Here is a table of points, one per row:
[-104  -19  -90    5   -1   24  -45    1  -24  -48   -1   79  -19   15
  -31   45   43   77  127   -1   -7   81  -24  -52]
[  9 -99 -95 -32  -5  26 -54 -30 -32 -20 -28 114 -25  24  -2  23  88  19
  19 -62  46 127 -39  20]
[ -6  17   1 -13  48   5  11  -7  20  43  54 -45  60 -19  15  41 -19  35
 -87  36  53 -46  47  69]
[ 29 -19   6   4  11 -10 -14   3 -11  14  -1  -2  -4 -38  29  28 -27  56
 -41 -31 -82 -81  13  93]
[ -20   -2   27   -9   19  -15   -4    5   13   46   25 -115   -4  -68
  -11   10  -10 -110  -83   33  -51  -50   74   30]
[ -3  -7  -9  13  17  -4 -11  16  24  36  -3 -15   6 -28  35  43 -15  55
  10  -7  25 -80  44  39]
[ 51  35  48  -5 -12 -25   3   3  11  25  15 -20   9  17  66 -80  34 -58
 -66  21  12  24  34  13]
[ -46   55   48  -18  -41  -35  -36  -24   78   36    7   14   12   26
  -41   79  -75   33  -52  -52   81  -14    6 -117]
[ 41  70  41 -16 -33 -12   9 -28  58  -1  19  -1 -41  28 -45   8  17  58
  -6  44 -25  11  13 -67]
[ -56   48  -17   39   24   12   26   23   11  -11  -63    6   -2    0
   19   28   23   19   18  -43  -24 -115  -46  -51]
[ 39 -30 -11  39  -3   7  13  28 -19   1   2 -28 -10  12  44  44  -1  13
 -10  38 -36 -84  -2  88]
[ 87 -27 -13 -15 -51   0  -7 -10 -19 -42   4  25  -1  20  15 -41  59 -56
  57  49  -4 102 -13  40]
[  80  -23   28  -17   -7  -44   89   14  -34    1    5  -78   16  -12
  -46  -30   -1  -61   22  115 -127  -25   51   31]
[  46    4   24  -14   -7   -9   -9  -10  -24   47   23  -59    8   16
   63  -51   55 -125  -81   59   27    0   66   54]
[ -83 -127  -82    6   23   25  -49  -35  -67  -54   -1  103   -7   22
  -20   94  -60   75  113  -59   26   85  -55   -5]
[ -94 -101  -44   32   50   24  -19   15  -12  -37   -1   81  -10   -9
  -60   54  -59   83  127 -127   70   32  -16  -84]
[ 54  60  32 -16 -28 -31   6  -5  16  17  16 -26   4  19  51 -65  30 -86
 -16  66 -18  53  25  20]
[ -74  -21  -60   40   -4   32  -23   83   -5   18  -41  -25  -45   34
   63 -127   79   43   99  -34   20   40  -24  -28]
[ 67 -57 -19  -8  30   6   1  -7 -47  33  46 -27  51 -15   3  42  -1  81
 -47  61  13  35  53 124]
[-97 -54 -67  37  39   8 -33  80   2 -16 -19  15 -24   1 -57 -67  64  73
  78 -76  16  28 -40 -63]
[  16 -127  -30   43   43   20   25   41  -74  -35  -47   -2  -16   -1
  -17  -20   24  -12   73  -83    4  -55  -22   40]
[ -65   95   11   10  -14   -3  -26   -2   63   28   12  -23    3  -36
   31   -5  -33 -119  -51   -3 -127   84 -121  -13]
[ 36  87  45 -42  -8   0  50 -27  60   9  15   9 -16  25 -24 -30  31  44
  55  68 -51  14 -11 -30]
[  51  -40  -13  -10   40    6   55    3  -38   24   29  -44   33  -39
   13   55    6   21   23   50  -54 -112  -74   78]
[ -16   46   31   -1   -2  -17  -21    6   43   22   11  -30   -6   14
   22  -37   -4 -127  -25   54    5   11   52  -17]
[ 71  34  31  -6 -26 -24  -5   6  19  14  -2 -31   3  20  59 -65  29 -72
   4  37  -3  54  20   2]
[-19 113  23 -16 -26  -9  -2 -35  22  19 -10  23 -24  43 -34 -15  23  67
  -1  41  15  60   7 -22]
[ -10 -127  -77  -59   16   30  -12  -38  -93  -54   13   62   -3   16
  -36   47   20  127  100   20  -37   93  -22   29]
[ -40   64   34   -1   -1   -2   35  -10   29   42   40  -90   22  -65
   25    3  -28 -127  -31  120  -93 -100   55   18]
[ -40   75   27  -13   -7  -16  -12  -19   64   26   23  -40   24   -3
    0   -5   -8 -120  -55   14    1  -21   60  -20]
[ 56  40  37 -11 -36 -27 -25  -9  39  22  21 -28   7  28  52 -69  19 -51
 -73  22  14  32  38  19]
[ -21   44   38   -3  -24  -20    9    9   40   28   16 -127   23   -5
   -6  -42    6  -97  -83   24  -36  -98   79   -5]
[-28 -34   7  31  29  -8  35  15  16  13  -6 -31   6  -9  25  42  14   6
  22  32 -68 -29  22   5]
[ 60  16   8  18 -11  -2   7  -8 -10 -39  11  33  -2  -7  -9 -26 -41 -63
   7 -56 -40  41  -5 -20]
[ 45  51  28   1 -60 -19 -73  -5  23  42  10 -10  -3  33  67 -66  20 -70
 -59   5  87  47  44 -12]
[ 78  67   9 -35 -11 -17 -22 -17  11  14 -14  -8 -15  33   9 -60  80  19
 -46  55 -12  46 -13  -2]
[ -34   41   26  -12    2   -4   24    7   21   30   16 -127   41  -62
   -3   -6   -3  -59  -95   24  -61 -120   37   10]
[-43  31 -13 -54 -32  10   0 -36 -14 -18 -20  59 -12  18  -1 -61   4  91
  46 127  58 112 -18   4]
[ 12 127  25 -13 -33 -12 -24 -26  49   6  -9  16   7  26 -13 -45 -45  46
 -19  20 -18  22   6 -63]
[  18  -13   18   -6  -18  -18    7    3  -28   38  -14 -127    5  -11
   10  -18  -28 -124  -30   39  -37 -127   40   70]
[-42 -43 -10  22  54  20  61  -7  23 -44 -25  31   8  -8 -36  32   1  53
 112 -83 -62 -25 -18 -53]
[ -18   -4    7    9   -4   -9  -12  -10    1   37   29  -26   17  -42
   20   31  -40  -34   -6  -48  127 -127   -6   70]
[  61   38   -3  -36   10    0   12    5   31  -15   -6   12  -18   10
   -7  -64   36 -102   -2   18  -20   64  -21  -24]
[-27 -55  -3  31  40  17  23  37   2 -41 -21  18  -3  -9 -13   4  -6   7
  80 -88  10 -35  11 -56]
[ 10  35 -53 -60 -37  19 -19 -23  -9 -19 -27  72 -27  21 -13   7  46  72
  15  -6   3 126 -47 -38]
[ -43    8  -10   26   27    1    1   32   21    7  -28    5   22  -10
   43   11   -9    3    5  -31    0 -114  -41  -40]
[ 10   7  28  -4 -34 -25 -42   6  19   9  -4  22   8 -28 -46  68 -67  -4
 -59 -21  32 -51  24 -53]
[ 75   3  32   3 -15  -7 -17 -12  -9  25  10   9  -3  -3  35 -62 -11 -66
 -69 -30  43  25  35  41]
[ -39  -45  -55   32   61   45   17    8  -54  -26  -10   88    4   -5
  -54   53  -22  123  127 -105   19   42  -46  -19]
[ -26   85   32   -7  -15    3  -16   -1   35   36    8  -82   12   25
   45  -45    5 -127  -53   33   19  -74   76  -19]
[ 37 -33 -37 -46 -22   7 -25   2 -58 -21 -26  57 -14  23 -36  18  17  40
 -21 -16  76 112 -27  45]
[  10  -82  -34   21   40   27    6   45    3   -2  -78   16    3   15
   10   30   10    6  -43  -68   43 -112  -69   -4]
[ -12  -55  -22   34   37   29  -38    9   10  -44  -17   62   -8   -9
  -10   76  -38   -5   62 -127   61   20    5  -43]
[ 94 -18  46 -17 -18 -25  14 -21 -35  23   7   4  17  13 -38 -40  -4  10
  -2 -10  67 -20  -1  54]
[ -51 -127  -70    7  -17   57   12  -29  -64  -50    1   91  -19   31
    6   15   65  -42  127    3  -21  108  -46   -6]
[ 11  27  40   9 -41 -42 -33   4   6  30   2 -46 -11 -28   8 -67 -64 -45
 -81 -21  18 -21  94  29]
[ 83  27  29 -14 -31  14 -23 -30   5  28  16  30 -20  29  48 -72  35  -6
 -47   4  68  50   7  -4]
[-15  20 -17 -38 -38  -9   6 -32 -29  22 -29  65   0  26 -28  65  34 105
 -33  80  47 119   1  57]
[  3  81  25  -3 -24 -16  21   0  23   7 -15 -17  -5 -13 -36 -17 -15  -5
  18  11 -24 -15  50 -49]
[ 55  30  18 -47 -18   4  16 -29 -16  22  18  24   0  37   3 -53  71 -32
 -26  51   1  72 -25  31]
[  54   18   30  -15    3  -10    6    4   22    3   13   -5   -4   -1
   24  -38  -18 -101 -124   40   49   33   27   24]
[ -15  -30  -20   19   40   25    7  -26  -17  -58   -1   62   -4   -3
  -25   80    4   66  115 -124  -28    8  -32  -27]
[ -72 -127  -80  -60   24    5  -31    1  -80  -32  -18   81  -18   21
  -32   41   -1   12  119  -23   -8  103  -53   15]
[ 26  91  36 -28 -24   7  14 -29  39   3  11  -6 -18  43 -44  36  40  54
  24  55 -39   6   4 -44]
[  42  -53   21    7   -7    5    7  -20  -22   36   29  -50   -3  -34
   38   32  -48  -31 -127   77  125 -127    3   88]
[  5  15  -5  14  43  18 -14   2 -24  37  32 -33  17 -26  28  43  14  59
 -17 -15 -74 -11 -54  85]
[ 89  18  26  -7 -36 -11 -37  -6  22  16  17  -2  -8  13  48 -70  15 -65
 -60  22  33  72  18  31]
[ 71  50  25 -22 -13 -30  37  11  19   2   4 -14 -21  40 -20 -57  18  50
  27  41 -34 -10  -4 -37]
[-42 -60 -47  57  27  31  12  18 -38 -55  -9  37 -21  -8 -81   3 -16  74
  61 -91 -22   8 -15 -14]
[-27 127  54 -24 -53 -21 -14 -54  54  20  35   4   1  39 -23 -37 -46  73
  -4  66 -19  26  12 -85]
[-14 -66  -3  25  22  22  16  60   6 -24 -52   6  -7  17 -17 -15  18   2
 -29 -47  10 -68   2 -26]
[ -28   51   28  -11  -19  -34   23   27   46   -5    7  -78   -2  -32
   21   25 -102  -55  -33   49  -51  -82   59  -51]
[ -24 -110  -65   75   18   30    7    2  -60  -50   -7   86  -19    4
  -57   83   -8   57  121  -95  -27   28  -19  -29]
[ -32   23    5   30   21    4   28   11   15  -22  -26   17   12  -13
   23   44    2   55   42  -30   27 -112  -38  -18]
[-57 -27 -40  27  31  19  -2   3  13 -68 -18  50   6   3 -11  95 -46  83
  96 -85 -58  61 -23 -60]
[ 45  60  25 -19 -45  -3  -1  -2   6  24  22  21  -9  36  -1 -50  27 -21
 -57  77  19  86 -11  16]
[ 47 -44  28  -6  24 -21  34   7  -2 -21  16  22   8 -12 -11  25 -45 -34
  14 -87  50  53  -5  14]
[ 48  22  32 -21  -3 -13   3 -21   8  30  15 -43 -11   9  40 -59  86 -79
  -4  50  -1  29  19  -1]
[ -11  -12  -33   10   43   12   68   -6   -7  -56    7   51   -8  -18
   -8   55  -60   50   42 -100   -1   28  -20  -17]
[  17  -79  -17   25   47   32   -1   23  -11  -52  -44   17   -3   -3
    4   17   20   28  -33  -76   41 -112  -54    5]
[ -76  -13  -26   13   69   28   16    2  -19  -43  -14   48   -2  -13
  -35   45   12   20  127 -123   16   20  -29  -44]
[ 38  -4   3 -13  -5   8 -43 -33  -9  -2   2  31 -11  -5  -5 -27 -67 -52
 -71 -88  41  32  11   9]
[ 33  25 -16 -47 -18   7 -27 -25  -4  10  -9  44 -25  24 -29 -31   5  36
 -98  65  60  80   7  16]
[-127  -30  -73   42   13   30  -53  -13   22  -63   29   74    1   -1
   -1  127  -73  104  127  -50  -41   57  -23 -127]
[ 75  34  40 -15 -37 -22  18 -19  25   4   6 -24 -21  15 -22 -26  46  -2
  -4  38 -14  -2   6 -13]
[ 32 -24 -30 -73 -19  10  78 -37 -67  23 -16  67 -12  11 -42  51  -2  89
 -14 127   8 127 -34  72]
[  17  -36  -14   28   11   15  -23    0  -12    0  -15   36   -3  -43
   22   60  -40   19    9 -103  114 -127  -91   56]
[ 48  -3  16  -2  -5 -14   2   3   3  11 -19 -57  29 -17  18 -27   3 -83
 -43  43  34  49  74  40]
[ -4  66  40 -15 -24 -16  10  -8  45  14   0 -14   6   8 -38  32 -75   0
 -32  13  -5 -23  21 -52]
[  -1  -13    5    7   -2   -7  -19  -12   -3   28   28   -1   27  -83
   14   48  -42   70 -112   63  127 -122    9   87]
[  8 -62   6  26  24  -2  15  23  14  27 -10 -21  -1  -8  41  46  16 -10
  18  19 -51 -77 -33  78]
[-116  -82  -77    6   10   23  -22  -26  -48  -38    6   60    4    6
  -32   48  -38   54  127  -53  -31   57  -49  -41]
[-22  60  35  -1 -27 -15 -49   7  74  32  17  18   3 -12  11 -21 -48 -93
 -48 -64 108  80  43 -31]
[ -17   48   34    9  -32  -27   -4    5   20   34   -2 -113  -23  -31
   17  -62    9 -104  -84   54  -89  -41   80    2]
[  -5    3   10   13   26   19   23  -16   27  -29  -20   24   12  -34
   18   42  -18   85    4  -88   47 -109  -87  -11]
[ 33  52  33  -5 -62 -16 -38 -18  59  20   4 -56  -9  42  80 -84   2 -43
 -56  61 -16  14  64 -10]
[  13   21   14    0  -22  -16  -11  -11   14   13  -27   11   24  -20
   12   22  -31  -23  -44  -62   26 -104   -5   18]
[111   5  33   1 -37  -5 -37 -28 -37  34  12  11 -13  33 -30  -4 -57   4
 -29 -28  80  17  22  58]
[   4  -14   -6    8   31   12   10  -17  -13   39   10  -19    7  -61
   32   45  -20   28  -29  -40   62 -127  -63   38]
[  58  -25   37   -7   -4  -25   50    6  -26   19    5 -127    0    6
   23  -26   43 -127   -1  127  -49    3  118   62]
[ -7  43 -17  11  16  32 -17  34  15  38  34 -21  35  14  21  54 -12  21
  45  35  -5  76  52  34]
[-11  84  37 -26 -42 -25 -23  -1  69  38   6 -33   1  19  17 -79 -25 -26
  -9   8  -3 -41  30 -44]
[-127 -104  -54   24   27   14  -33  -21  -23  -61    4   74   -3    7
  -64   38   22  113  127  -50   -7   66  -48  -34]
[-26 -47 -22  52  36  38  22  24 -17 -54 -37  14  -3   0 -11  -1  34  -9
  65 -70 -28 -82 -30 -64]
[  4  52 -11 -52 -27  17  20 -52   1  19   6  56 -19  26   5 -48  50  65
 -79 113  21 103  -4  -4]
[ -15   37   41    6  -64  -48  -17   27   52   16    4 -103   21  -37
   12  -67  -53 -107  -63   87  -35  -91  115   -9]
[ -2   6   3 -25 -34  -8 -37   5 -44  11   7  72   2  25 -43  -6  -8 108
 -41  44 117  85   7  42]
[  52  -30   24    0    8    8   34  -11  -40   21   33  -65   65  -81
   14   57  -29   62 -105  127   99 -120  -99  127]
[ -81 -127 -103   -9   36   28  -45  -55 -110  -44  -17  110   -7   33
  -23   98   36  127  127   41  -11   84  -39   20]
[ -26  -31  -20   41   57   35   34   88  -38   -6  -46  -10  -42   38
   15 -105  105   17   98  -15  -30   22  -43  -31]
[ 25   7  38   7 -52 -30 -31  11  20   3  10 -98 -11 -43  30 -65 -45 -95
 -78  81 -70   2 114  32]
[  27   -6   36   -8  -42  -43  -52   14   35   20   -4  -45  -16  -40
  -14  -16 -104  -57  -79   -3   -6  -77   62   11]
[-40 -52 -20  64  26  20  32  60 -11 -27 -42  -3  -9   8 -18 -22  64  -6
  38 -59 -33 -42  -9 -35]
[ 38  17  28  -6 -16 -15  48   2 -20   7 -12 -14   3 -23 -30  61 -66  13
 -29  12 -40 -57  24 -73]
[ -55 -125  -28   16   24   28   -9    3   15  -49   38   91   15    2
  -20  102  -47   97   13 -127   72   61   -4  -37]
[ 34  79  50 -19 -30 -16  12 -10  56  11  19 -22 -18  36  29 -61  58 -56
   5  70 -49  35   9 -24]
[ 34  21  39 -16 -30 -27 -47   3   2  28  -1 -32  16  21  87 -87  -1 -62
 -31 -30  47   1  55  21]
Along one direction, these points spread out more than along any other. How far along it is each point below, from 0 to 99? The average is 50, and the first point in the table lies past the average.
[-19  88  18 -53 -32 -12  42 -32  48  36  16  33  17  35 -17 -42  26  45
 -20  94 -11  71  17 -22] 44
[  26   32   32  -12   14   -6    5   -3   -4   31   13  -35   -1    0
   24  -28   29 -124  -87   46  -54   75   24   18] 33
[-46 -80 -16  44  49  24  46  25 -19 -50 -28  32 -16 -10 -15  47 -15  73
  96 -73 -22 -19   2 -40] 71
[-41  53   6 -70 -29  -8  -8 -63  43  44  -1  64 -16  24 -41  25 -54  87
 -76  86  53  94  -2   3] 50
[-26 112  42 -15 -16 -29  -8  -4  72  24  16 -27 -14  13  67 -68  55 -99
 -31  64 -38  57  10 -62] 32
[ 25 -19 -55 -41 -50   7 -36  -5 -34 -13 -13  63 -21  19 -15 -12  11  92
  19  16  -3 125 -44 -13] 63
[-122  -87 -104    3   -9  -10  -68  -43  -25  -24   -2   72   -6    6
  -23  110   -9   72  127  -31  -58   60  -21  -47] 80
[ -18   25   14    7  -14   -7  -56  -24   30   47   12  -23   30  -44
   21   26  -19    7  -82  -72   78 -127  -84   52] 45
[  19  106  -14  -15  -34    4   -9   -9   35  -67   15   42  -15   21
  -15   -8   56 -102    1   35  -31   83  -17  -65] 46
[  -7   55   27    6  -26    3  -41    0   22   37   21    0   25    9
   90  -56  -13 -127  -76   -2   38   99   43  -12] 35
[ -8 -64 -11  55  48  16  22  31 -23 -26 -43  -3 -23   4 -43 -29  41  14
  49 -76 -54 -41 -36 -23] 62
[113  39  16 -14 -17  -1  35  -1 -30   5 -13 -19 -20  25  44 -83  85  41
  50  71 -85  46  -9   0] 45
[  67  -43   41   -7  -34  -26    4   21  -29   13    7 -127    1   25
   19  -54  -33 -100  -69   49  -52  -52   96   78] 26
[  0 -51  -5  28  33  -2  15  23 -21 -35  -9  32   1 -18 -13  28 -20  55
  72 -97  34 -67   2 -21] 65
[ 70  45  41 -16 -17 -25  46   9  -3  19  25 -22   0  28  51 -78  26 -87
  19  90 -63  34  -9  -9] 35
[-16 -93 -25  45  58   0  32  53 -25 -37 -30  23 -17 -11 -45   9  89  14
  42 -92 -54 -13 -43 -25] 67
[ 91  27  41 -16 -45  -7 -24 -21   7  20  11  -3  -6  24 -25 -21  -1  -6
   4  20  10  14  11   8] 43
[ -20   57  -22   27   16    1    9   36   -4   26   -2  -25   12    4
   33   34   36   21   24   31 -120  -14  -54   19] 50
[ 47  55  28  -3 -34 -21  32 -30  -5  -4   7 -10  -9  16 -65  30  -7  35
  22  56 -53   6 -11 -18] 48
[-28  85  23 -26 -54 -11 -36 -62   9  51  16  70  -2  37 -30  37 -33  85
 -31  36  66  98  22  16] 52
[ -35  -10    0   20   30   27    7  -16    5  -31  -15   61   15  -10
    3   33   -7   60  -52 -118   32 -101  -53  -35] 61
[ -64  -28  -23   37   42    6    4    6  -30  -40    1   83  -20   -7
  -24  100  -10   73   85 -127   34   -1    1  -43] 76
[   3 -127  -21   10   45   44   18   96  -38   10  -48  -28  -15   46
  -41  -46   82   12   66    0  -52   -9  -21   64] 59
[ -28   62   38   -5  -32  -23    0    1   37   11   17 -126  -30   -1
   18  -37  -36 -110  -78   97 -127   21   49    2] 25
[ -55   72   18   -8    1  -14   -6  -14   62   29   49  -97    1  -81
    6   56  -38 -115  -95   86  -55 -127 -109   29] 30
[  66 -127  -26   44   23   33   -5   51  -62  -22  -52  -22  -10   26
   22  -70   98   36   71  -46  -11   21  -32   80] 61
[ -26  -24  -16   32   40    2   20   56   -2  -23  -43    2  -12    1
    8   13   11    7   20  -52  -14 -110  -44  -60] 57
[-118  127  -56  -72  -47   14  -53  -62   79  -26  -18   89  -35   33
    5  -32   35   29 -106   -3   -4  127  -28  -93] 53
[  -6  -39   18   38   36   21   30   11  -25  -36  -24    5  -10   -2
   25   32    7  -19  -15  -19  -32 -100  -38    2] 52
[ 26  50  35 -26 -25  -5  43 -43  -8  20  17  15 -14  29 -37  -5  12  44
  47  69  -5  57   3  20] 49
[ -30 -127  -49   23   85   18    7   46  -46  -19   -3   56  -20  -15
  -83   -6    8   66  127   19   -4   49  -41  -22] 75
[ -20 -104  -78   14   67   34  -31   10  -37  -41  -20   64  -25  -14
  -86   14   10  118  109  -87   12   33  -41  -71] 81
[  10  -22   11   -6   -5   -9    1  -23  -11   37   14  -47   46  -63
   19   18   -9 -120  -39   38  -57  -79   40   93] 34
[-35  42  15   4  -2  -1  -4 -12  14  36   1 -26  28 -42  37  25 -20 -37
 -51 -28 127 -92 -36  -4] 43
[-14 -68 -23  61  30  55  24  58   2 -26 -77 -16 -12  23  11 -40  87 -12
   3 -32 -75 -51 -23 -46] 55
[  39   -9   32   -5    3  -39  -14    4  -12   38   17  -64   -7   17
   34  -53   -8 -113  -90   10   69   38   75   61] 31
[  -2   -2  -11   41   -4    9   -1  -23   16  -11  -14   32  -20  -30
    6   55  -51   50  -23 -124   72    9   19  -37] 60
[ -21  -93  -10   26   44   22    1   -3  -22  -31    0   48    1  -14
  -16   33  -55   60   47 -122   31  -65  -40   26] 69
[ -80   77   33   -1  -23  -28  -11   12   13   27    3 -123   -4   10
   53  -76  -14 -121  -40   62  -57  -14  107  -39] 26
[ -3  35  36   8 -25 -40  25   7  -3  16   5 -52  61 -31 -13  23 -92 -44
 -25   8 -70 -49  62 -20] 39
[-125  -94  -79   42   37   41  -49   11  -41  -33    2   92    3   -2
  -71   64  -21   60  124 -113   28   49  -41  -48] 85
[ 44  32  27 -37 -38  -8   6 -18  14  18   5  47 -12  31 -15 -33  11  38
 -57  35  72  77 -10  30] 46
[ 97  14  51 -30 -23  -6  76 -38 -41  20  28 -19 -16  40 -12 -60  17  38
  34  96 -41  33 -11  14] 43
[ -21  -21  -12   28   35   -6  -16   19   -2  -48  -11   65  -12  -15
  -31   26  -54   68    4 -127   68  -28   -6  -18] 66
[  50  -30   13   12  -17   10   11   -4  -25  -43   34   45    6   -5
   21  -52  -55  -66   14 -105   99   59   -9  -18] 54
[ -87 -127  -71    8   15   29  -38  -18   -4  -64    7   99    3    8
  -51   97  -45  125  114  -83   27   49  -20  -12] 85
[ 33  48  45 -16 -47 -35   4  -7  30  16  12 -30 -29  23  49 -79  17 -46
  19  47 -33  39  10 -14] 38
[ -22  -11    9   12   44  -14  -14   19    4   25   19   -6   32  -12
   23   32  -26   21  -71    5   59 -105  -19   90] 45
[ 61  46   0 -18 -35 -12  37  -8 -28 -58  -2   4   0  23 -33   9  45   8
  53  59 -46  87 -22  28] 52
[ 82 -50 -12 -53  -5   2 -30  -4 -48 -14 -15  52 -13  32   1 -13  95 -39
 -34 -25  45 102 -51  24] 54
[ 26  54  -3 -11 -44  16   4 -10 -22 -14 -16  49   5  30   0 -17  46 -18
 -70 110  69 103  -4 -30] 44
[ -29   25    3    0   14  -12   10  -11    0   39   26  -16   78  -72
   16   36   -5  -28 -109   89  -22 -127  -89   38] 38
[-127  110   19   16    0  -10  -27    3   95   39   26    7   41  -49
   34   34  -46   70  -86   28  -52 -127  -28  -76] 43
[   9   -3   26   -7    0   -3   -8  -28  -30   48   18  -95   41  -47
   18   29  -17  -19 -112  -21  -19 -127  -25   63] 36
[  48    4   20    7  -26  -20   12    5  -35    6    5 -125    6  -35
    4  -34  -44 -103  -35   59 -104  -16  115   47] 28
[  -8  -26    2   19   15   -1    4   11    0  -17  -29  -10    7  -11
   18   32   -4   36    5  -19   60 -107   -8   55] 52
[ 68  21 -31 -15  11  17 -11 -11 -16 -42 -15  21  -3  14  68   1 127 -89
 -28   2  -8  74 -33  -7] 47
[  5 -24 -79 -50  -6  10 -85   1  16 -49 -37  81  -8  15 -17  57  58  38
 -59 -63  27 107 -28  -5] 64
[ -25   55   30    0  -33  -31  -30   14   59   18   -1  -74  -21  -26
   54  -60  -70 -105  -40   60  -51  -36  102  -14] 27
[ 58  34  33 -16  -2 -10   3   7 -23  18   7 -20  -6  28  50 -96  53  10
   9  19   2  13  -2 -31] 43
[ 35   3  -2  -7  19  -8  13  -8  16 -56  -3   5   7  -9 -11  10  -6 -56
  -4 -72 -10  61 -25 -21] 53
[  44  -40   36  -20    9   -7  -10  -21    6   32    9    4   22  -23
    4    0  -10  -92 -118  -48   32   78   26   63] 40
[-56  64   3   9  43  -2  11  26  33  46  16  -7  11 -23  38  44 -20   3
  -1  11 -76 -27 -11  13] 47
[ 17  30  28 -45 -32  -7  41 -51 -26  28   6  30   8  33 -25 -15  14  68
   7  94 -14  66   5  56] 48
[ 46  11 -22  29  13  20  25  30 -21  14  36 -30  47   5  13  57  -9  71
   5  81 -49   7  66  76] 47
[ 29   0  40   2 -45 -20 -10  21  30  27   6 -69   1  -1  25 -68 -52 -95
 -26  47 -10 -32  92   1] 30
[ 20 -39 -16  18  20  -5  18  28   8  13 -16 -40  11   1  31  35  14  30
  31  34 -70 -77 -24  49] 50
[ 12  78  43 -35  -6 -35  27  18  33  27  13 -15 -19  36  -7 -49  64 -35
  43  13 -11   1  -2 -32] 43
[   6  -31    9   10    3   -3   21   -5  -14   40   32  -60   57  -50
   36   47  -20    9  -66   54   87 -127   -1   76] 40
[ -31   26  -51   59   46   34   57   15  -17  -37   -7   39   -9  -16
  -60   54  -15   64  121 -102  -31   35  -16  -89] 73
[-122  -43  -54   23   63   14  -58   16    1  -35   -2  101   -4  -12
  -68   79  -91  123   85 -127   55   39  -42  -49] 83
[-51 -28 -18  45  46  25  25  52 -19 -40 -36   9 -11   9 -10  11  43  26
  -5 -75 -43 -59 -35 -57] 61
[ 15 101  32 -19 -44 -26  -2  -1  80  24  -1 -19 -13  26  54 -77  23 -31
 -13  33  -4  11  32 -65] 35
[ -38   57   35    4  -33  -17   20    0   26   11  -11 -127   -5  -33
  -20  -25  -23  -94  -93   92  -28  -77  101   -1] 24
[ -2  67 -18 -48 -32  -5  -5   3   8   3  -7  43 -19  33 -13  -9  53 110
  -1  42  33  97 -23 -18] 56
[ 50  58  47 -19 -22  -8   9 -23   4  22  14  -7 -14  32 -28 -33 -21  55
 -34  -7 -14  -6   8  -6] 44
[ 12 108  30 -21 -30 -16 -12 -19  29   3   3   0 -22  20 -29 -45  13  16
  24   7  -3  -6  -1 -60] 45
[   6 -123  -87   36   19   -9  -22   64  -40  -20   -4   25  -28   -8
  -61  -72  -33   54  119  -46  -21   34  -27  -14] 70
[-127  -52  -80   -7   45   43   -3    3  -18  -46    7  114   12   25
  -14  103  -51  119  127   -6    1   64  -42  -64] 83
[  82  -74   -7   45   40   21    0   12  -87  -55  -30   41   19  -18
    5   40   -4    2  -22 -120   52  -75  -41   21] 61
[ 50  -6 -41  -2  24  24  17 -21 -15 -76  16  59  -9   1 -45   1  36 -66
  58 -98  17  70 -36  20] 62
[  -1 -127  -48   48   58   37   51   28  -83  -23  -26    4  -43   -3
  -52  -46  -47   20   92  -92    1   -3  -37   45] 69
[ -58   59   35   -5   -3  -10   -6   -2   22   37   19 -121    6  -14
   41  -30    1 -127  -51   45   48    5  120   20] 27
[ 88 -17 -10 -44   4  12  18   6 -21 -64  13  34   4  23   3 -43  79 -84
 -38  57   7  78 -25  23] 45
[ -92   84    0    4   21   -5   19    8   35   40   11  -10   30  -45
   36   40  -25   91   -8    8  113 -114  -48  -46] 51
[  -3   20   -1    7   51    3   62  -10   15   27   36  -84   27  -28
    0   47   -2   55  -32   87 -106  -89  -30   59] 42
[ 31   3  47  -6 -21 -23  12  -1   4   6  15   3  31  -2 -34  86 -68  31
 -43  -2  22 -36   0 -51] 49
[  -4   23   28  -20  -16  -19  -21   -4   34   48   24 -122   34  -44
    0  -25  -21 -108  -96   80  -64  -45  104   37] 23
